In the rows, zero is written as 128.
The same turns and mirrors carry the whole set onto itself, and each row onto the other rows of its family. Which rows share a family with each named row? Give them in list order.
These 40 rows form 5 families of 8 rows each.
J_99: [136 131 105 112 102  93 154 107 135 164]
J_990: [120 122 113 141 128 112 171 114 125 167]
J_838: [134 127 101 109 100 109 159 120 135 146]
J_144: [116 123 109 137 113 122 162 105 139 177]
J_411: [125 125 119 147 111  99 156 121 136 184]
J_111: [145 126 107 118 102 101 175 117 148 158]
J_384: [129 118 122 148  98 112 158 131 145 164]
J_350: [132 140 111 128 130 116 160 133 127 176]
J_365: [140 132 108 123 119  95 148 107 116 160]
J_173: [144 126 103 134 107  87 163 108 136 160]
J_294: [134 132 103 109 105 104 151 115 125 158]
J_626: [150 120 133 145 110 113 153 117 132 154]
J_122: [136 115  99 134 104 105 167 116 140 142]
J_8: [133 122 138 139 106 123 156 116 141 169]
J_186: [125 127 111 138 122 107 159 114 148 185]
J_235: [137 129 104 120 115  95 143 112 144 176]
J_209: [125 117 108 120 112  86 149 116 140 164]
J_40: [144 129 121 141 123 114 175 127 122 160]
J_761: [134 127 111 106 119 115 143 111 126 159]
J_153: [146 133 113 112 113  95 156 106 136 172]
J_794: [142 115 115 122 100  91 149 126 147 151]
J_877: [147 130 121 131 115 128 155 137 140 159]
J_975: [130 117 102 112 110 124 165 119 139 147]
J_758: [130 136  98 112 126 113 149 127 129 165]
J_605: [137 121 126 135 102 126 142 110 143 167]
J_701: [141 124 111 115 111 102 162 137 131 146]
J_465: [143 127 100 118 109 121 159 134 143 149]
J_103: [137 120 119 139 107 118 150 121 159 165]
J_24: [132 121 104 122 116 113 150 117 121 141]
J_592: [133 136 113 133 116 120 179 122 126 177]
J_940: [120 124 129 139 114 117 162 110 139 176]
J_396: [123 124 105 111 123  96 159 127 126 160]
J_344: [129 124 122 140 109 125 155 139 127 158]
J_888: [125 112 120 146 116 111 150 104 137 164]
J_764: [126 132 119 137 120 111 153 131 119 173]
J_449: [139 127 102 115  93 100 162 114 142 153]
J_157: [127 130 128 133 120 122 172 121 129 176]
J_591: [138 128 137 136 113 125 164 125 131 165]
J_710: [152 137 129 132 107 123 160 126 128 167]
J_163: [147 125 106 127 102 102 155 121 158 161]

Same family as J_605: J_144, J_111, J_761, J_153, J_975, J_592, J_710
Same family as J_350: J_186, J_235, J_877, J_758, J_465, J_103, J_163
Same family as J_701: J_411, J_384, J_209, J_794, J_396, J_344, J_764

The same turns and mirrors carry the whole set onto itself, and each row onto the other rows of its family. Which rows share a family with each named row? Give them in list order.
These 28 rows form 7 families of 4 rows each.
J_574: [111 137 109 136 149 111 121 140 142 125 117 141 130 125 121 126 112 136]
J_855: [134 136 132 136 132 105 127 101 124 147 138 122 134 125 117  99 110 132]
J_425: [117 141 115 130 144 107 124 150 141 140 124 136 133 133 139 118 121 138]
J_202: [156 124 122 136 144 116 116 113 148 144 142 136 123 116 116 120 128 138]
J_66: [115 146 117 140 153 105 117 121 146 127 130 147 132 126 138 128 122 141]
J_708: [118 130 124 124 136 122 139 140 118 134 142 116 126 128 126 124 139 126]
J_902: [113 137 109 133 152 114 117 136 141 133 119 137 138 129 132 111 111 145]
J_808: [144 115 117 139 146 123 120 116 151 139 134 137 133 122 111 124 140 138]
J_88: [126 140 128 131 136 119 129 130 106 135 136 127 133 106 139 109 123 139]
J_319: [121 138 125 117 130 116 139 129 109 126 135 134 135 119 135 115 131 134]
J_746: [121 135 130 128 128 130 123 127 112 130 132 117 125 122 141 114 125 129]
J_92: [140 133 129 134 121 111 124 104 117 140 138 125 139 140 128 113 131 129]
J_864: [133 135 129 143 124 113 115 105 125 150 136 107 126 129 120 113 130 137]
J_599: [122 136 120 133 133 119 138 130 107 138 131 126 121 114 142 118 129 134]
J_477: [111 134 119 141 144 110 120 147 145 140 124 149 131 121 118 113 114 128]
J_555: [129 125 104 133 144 116 114 121 155 141 137 134 126 115 101 132 120 144]
J_998: [139 139 128 137 126 107 119 106 121 153 144 117 144 126 125 119 130 136]
J_243: [123 142 121 139 122 110 117 100 127 147 146 116 123 135 116 116 121 138]
J_981: [116 133 134 127 124 115 134 133 112 124 135 135 130 111 123 120 132 128]
J_544: [134 120 115 142 142 123 114 114 156 143 150 145 131 121 107 117 132 139]
J_10: [139 128 116 135 145 118 107 126 155 144 146 135 133 123 102 129 122 131]
J_307: [114 136 128 133 143 115 133 131 112 123 141 135 132 106 132 127 123 124]
J_165: [114 132 114 141 150 108 128 138 146 133 128 153 121 126 128 117 114 131]
J_652: [139 124 107 141 131 127 109 131 141 149 133 145 129 114 105 123 133 140]
J_581: [127 133 113 148 122 110 120 107 127 162 146 123 131 133 114 120 122 129]
J_310: [137 130 111 136 153 116 115 115 153 136 150 139 122 127 107 129 125 131]
J_424: [136 138 123 138 126 110 128 105 123 155 138 115 134 135 127 128 138 135]
J_958: [110 127 116 143 147 100 125 135 150 131 132 150 133 120 120 117 123 145]

Same family as J_746: J_92, J_555, J_958
Same family as J_599: J_998, J_10, J_165
Same family as J_652: J_855, J_66, J_708
Same family as J_88: J_477, J_310, J_424
Same family as J_425: J_202, J_307, J_581

The same turns and mirrors carry the whole set onto itself, and each row onto the other rows of its family. Which rows share a family with each named row? Give them in list order.
These 16 rows form 4 families of 4 rows each.
J_538: [113 145 135 149 109 118 135 138 110 119 138 142 128 115 105 131 134 115
 152 111 119 125 142 152 117 140 128 156 112 116 119 141 168 139 104 108
 154 120 143 142 105 103 138 115 105]
J_647: [114 107 152 137 132 107 135 142 123 121 145 139 136 112  91 127 120 107
 142 124  96 127 131 126 116 123 118 136 124 118 107 129 147 124 113 116
 148 130 128 101 112 116 112 122 132]
J_257: [131 125 150 140 120 125 125 130 132 108 139 142 113 108 108 114 126 147
 152 116 144 134 141 140 147 148 132 124 117 117 127 118 154 139 104 128
 144 119 123 103 105 112 121 105 139]
J_304: [113 116 138 138 137 123 126 136 126 127 145 154 140 113  87 122 124 103
 142 112 112 131 139 121 121 134 119 133 113 116 115 134 144 121 122 119
 142 147 131  92 122 119 131 130 112]
J_57: [134 137 145 118  88 123 131 128 123 103 143 151 150 100 107 119 136 120
 128 113 131 165 132 145 124 129 131 148 133 121 125 132 155 132 123 122
 136 124 144 125 118 110 138 126 124]
J_900: [125 136 154 126  87 116 119 134 130 114 141 144 149 109 121 119 141 119
 126 105 134 147 115 147 129 127 131 156 123 109 134 140 147 134 114 119
 140 127 137 107 117  98 141 121 134]
J_407: [123 143 141 126 100 121 123 121 131 105 144 148 142  97 110 111 139 121
 134 109 137 151 121 135 128 115 134 141 120 117 125 134 137 125 135 107
 135 131 146 113 114 116 146 129 129]
J_894: [111 105 148 143 131 127 125 128 129 126 154 139 125 108  85 134 121 109
 145 119 104 128 143 130 131 135 125 150 133 118 111 138 149 122 113 122
 133 143 126 101 117 121 118 134 120]
J_961: [111 142 132 149 111 111 130 134 107 118 153 141 137 114 100 135 125 131
 157 123 128 115 141 148 117 147 117 144 112 113 122 128 153 144 118 127
 154 112 136 135 113 103 129 107 110]
J_651: [119 130 137 139 107 108 128 142 109 120 137 143 135 121  98 133 140 125
 146 135 137 126 152 149 125 139 142 145 108 114 122 133 173 131 113 120
 140 122 150 136 101 102 139 103 112]
J_575: [139 118 148 143 115 117 136 131 155 107 139 135 111 120  90 104 131 139
 141 118 121 139 145 134 143 150 135 134 116 119 124 112 152 136 103 123
 135 127 132 110 111 112 124 105 136]
J_168: [107 136 139 152 108 103 123 141 103 125 138 137 141 109 101 134 128 121
 146 109 119 131 147 149 111 135 122 140 104 112 134 132 171 130 110 119
 141 125 151 140 115 115 126 105 118]
J_909: [121 107 147 138 119 107 139 127 129 123 146 148 132 106  76 131 119 127
 149 113 100 145 129 118 127 132 126 141 125 120 112 131 154 124 122 116
 138 133 127  98 105 117 126 145 122]
J_301: [115 151 148 132  95 132 125 136 136 124 145 151 148 101 109 126 137 123
 128  95 129 155 130 137 128 125 112 155 133 122 120 131 155 126 113 114
 137 127 136 118 125 107 142 134 127]
J_386: [126 116 152 145 129 120 133 132 152 106 147 137 104 118 113 109 133 136
 144 133 130 134 137 149 138 152 118 135 124 120 122 129 149 135 104 120
 148 134 134 119 114 122 122  99 119]
J_118: [134 114 147 154 119 115 136 136 153 112 135 139 107 106 109 120 125 130
 138 116 133 146 127 148 144 151 133 138 113 115 140 123 144 134 119 120
 143 122 129 106 113 121 113 109 136]

Same family as J_304: J_257, J_407, J_961
Same family as J_57: J_538, J_894, J_575

